Rotation paths and how fast each direction turns (deg/step):
Each turn is a multiple of 5 degrees from 10 to 175, or 0.
Each row of a path follows its step; steps can be skipped.
Rotation 1:
step 3: [ -2.3  -6.5 -10.2 -24.2  -5.7   6.5  30.9  -2.2 -24.9  25.7  19.0  24.9
  -1.2 -26.5   1.1   8.5  -2.8  21.9  19.6 -20.3 -13.7  33.5  11.5   9.0
  38.5 -12.7  -2.5 -14.4  14.1 -23.5  48.8  -3.4  -8.4  27.4 -33.0   5.3
  -6.5 -10.5  -4.5  12.6   2.5 -29.2 -15.7   6.5]
step 4: [-14.8  -9.1  10.3 -26.0  32.7  -6.8  37.1  11.4   3.3  18.0  21.5  30.4
  -1.9 -20.4  14.7 -10.4  28.2  31.0  34.0  29.9 -21.4  -6.0  22.6 -15.4
 -15.7  -3.8  -7.2 -15.9 -39.5   6.7  17.1   7.3  -3.2 -16.6 -12.0   2.6
  -1.1   7.4 -28.1  -4.6  -3.3   1.5  -3.7  27.4]
step 6: [-26.5   6.7   6.2  -1.7  -7.7  -0.1  36.7 -26.2 -33.8 -13.6   0.7  13.2
 -11.1  11.7  -3.9 -15.8  -7.0  -4.2   5.0   2.2 -43.1 -18.3  18.0 -32.9
   2.3  17.0   5.6 -27.6 -22.9  14.1  19.8  16.9  43.2  11.4  -3.5  11.4
  29.9  38.9  -8.1  -2.2  -1.5 -11.8   6.8  11.4]
step 7: [-22.9  -0.6   5.8   7.4  -8.0  24.9 -19.2  22.1  -0.8  35.5   6.6  24.8
 -10.9  -5.0 -14.8  22.9  -4.8   8.1  -3.7  22.7 -42.8  11.9  17.0  -3.6
   4.1  11.6   4.2  22.3  -3.0 -35.7  27.7  13.0   9.7  22.4 -23.1  -3.8
  26.9  46.3  13.1  -7.0  17.4   3.0  26.4 -11.4]
step 8: [  2.9 -18.5 -18.3  -5.8  -9.1  12.2  30.0   0.6 -23.6   7.5  -3.3   1.4
  16.1 -33.6  -8.3 -15.2  17.0  10.0   1.6  -6.9 -24.2 -22.0  15.6  18.3
   6.6  10.6  43.4  33.0   1.3  19.4  51.4   0.0  20.1  12.0 -11.3 -14.1
  -1.5  26.8 -26.8  20.0  15.6   3.2  15.8  19.3]
step 9: [  0.8 -17.3  19.9 -11.8  23.5  39.4  18.0  -5.5 -14.7  13.1  39.9  22.6
  -0.8  -2.7   0.0  -7.4 -19.0  31.6   8.5  37.3 -10.4  -4.7  -7.8   2.7
   9.8   3.3  31.2  -1.2   9.2 -30.8  26.1   5.2 -26.6  14.6 -22.6  -5.6
   4.4   8.4  -6.5  29.9  -1.0 -39.7 -12.5   3.0]
step 12: [  5.1  15.6  34.5 -12.9  -7.3   8.0  25.0  -4.1  -8.6  21.3 -17.8  27.2
   4.2 -15.4  -2.3  11.7  19.2   2.8  -9.5   6.2 -37.7 -33.1  18.5 -41.4
   9.2  18.2   2.4  12.5 -16.1 -15.6   8.0  -0.7  34.5  -4.3  19.8  12.4
  55.9   0.4  -4.3  19.9   6.6  -0.6 -10.0   1.0]
step 13: [ -2.6  -0.3  -4.4   5.5 -22.1  -2.3   4.5   5.2   8.8   9.8  27.5  23.7
 -14.6 -11.0  11.8  -1.0  -6.3  -2.4 -47.4   6.2 -31.4  17.9  28.8 -27.1
   4.7  -8.4  21.5  12.1  26.6  -7.5  40.0  12.6   8.3  19.3  -2.1 -18.2
  29.8  15.9   1.6 -18.4  28.0 -27.6  17.1  30.0]
step 15: [  9.6   7.7  12.8  25.8  19.8  21.8  22.0  -3.4 -13.1  28.4  16.1 -10.6
  11.0 -17.3 -20.7  -7.3  -7.3  25.3 -40.7  20.6 -26.7   1.7   3.4  -4.8
  30.8   3.8  25.7 -13.2  19.4   3.9   9.3  12.4 -27.5  -0.5 -23.3 -43.2
   7.5   5.4 -17.9  18.1  18.1 -14.4  12.6 -27.9]
[ -1.6  -4.1   4.9   1.1   2.2   9.6  -6.4   5.8   3.7   7.5   2.9  -0.7
  -4.4  11.9  -0.3   8.6  -9.7   4.2  -4.0   2.8   2.9   4.4  -7.9   6.0
   8.2 -12.2  -4.6  -5.8  12.1  -3.7   4.0  -3.8  -0.7   8.7  -6.8  -3.2
   7.0  -6.5  -0.9  -6.9   4.5  -2.5   5.0   2.8] | 175
[  0.1  -1.0  -1.7  -4.1   2.3  -5.7   0.0   0.3  -4.7   3.0  -2.8  -5.2
   2.4   9.1  -3.6  -5.6   5.9   2.3  -6.3  12.7   2.3 -13.2  -2.0  -5.1
   5.5   0.2  -2.9  -6.0  -3.4  15.0   6.5  -0.6   9.5  -5.6   2.5  -6.2
  -6.0  -1.1 -12.3  -8.7   3.6   1.7   3.1   8.3] | 170
[ -0.8  -0.2  -1.0   8.1   0.4   8.2  -0.3  -5.3   5.5  -2.6   5.5  -3.2
   5.3  12.7  -0.9  -3.9   5.3   2.1  -2.0 -10.4 -13.9   7.1   4.3  -2.7
  -2.2   0.3 -10.6  -0.1  -5.7   2.8  -1.4  16.1   2.8  -0.5   0.4 -11.8
   2.5  -1.0   3.2   3.8   2.8   5.7   7.8   5.0] | 45
[  1.6   6.1  -0.6  -2.8  -3.2   0.3  -2.3  -3.2  -2.7   0.2  17.2  -3.0
   0.3   4.9  -9.1  -2.1   0.6  -3.9  -5.9  -2.8   0.9  -7.3   5.7  -6.9
  -4.4   6.3  -7.9  -5.0   9.0  -2.3   0.7  -0.2   2.7   3.8 -11.8  11.3
  -3.5   0.4   6.1   1.2   6.7  -2.3 -15.8   4.6] | 110
[  0.2  -5.3  -3.1   1.4   1.6   3.4  -6.4   1.5  -1.1   3.8   4.6 -11.8
   1.4  -1.0  -8.2   9.1   4.4   1.6  -5.7   2.1  -1.4  -0.4   5.5   8.2
  -3.2   2.6   4.3   0.9   2.8   4.0   4.3   2.9  -1.8  15.8   6.4  -4.9
 -12.2   6.3  -7.0  10.5 -11.9  -7.8   0.0  -6.9] | 55
[ -1.6   4.6  -0.6  -5.7  -2.3  -1.6  -5.2   3.0 -12.3   1.9  -7.4  12.9
  -7.6   3.5   7.4   5.3  -4.4  -4.8  -4.9   4.5  -3.9  11.2   1.5 -11.2
  -3.7   4.7  -6.1  -6.1   3.0  -6.9   2.4  11.2  -3.6  -1.9   2.7  -2.4
 -12.2  -0.7  -3.1  -1.4  -4.5  -8.7   0.6   3.8] | 115
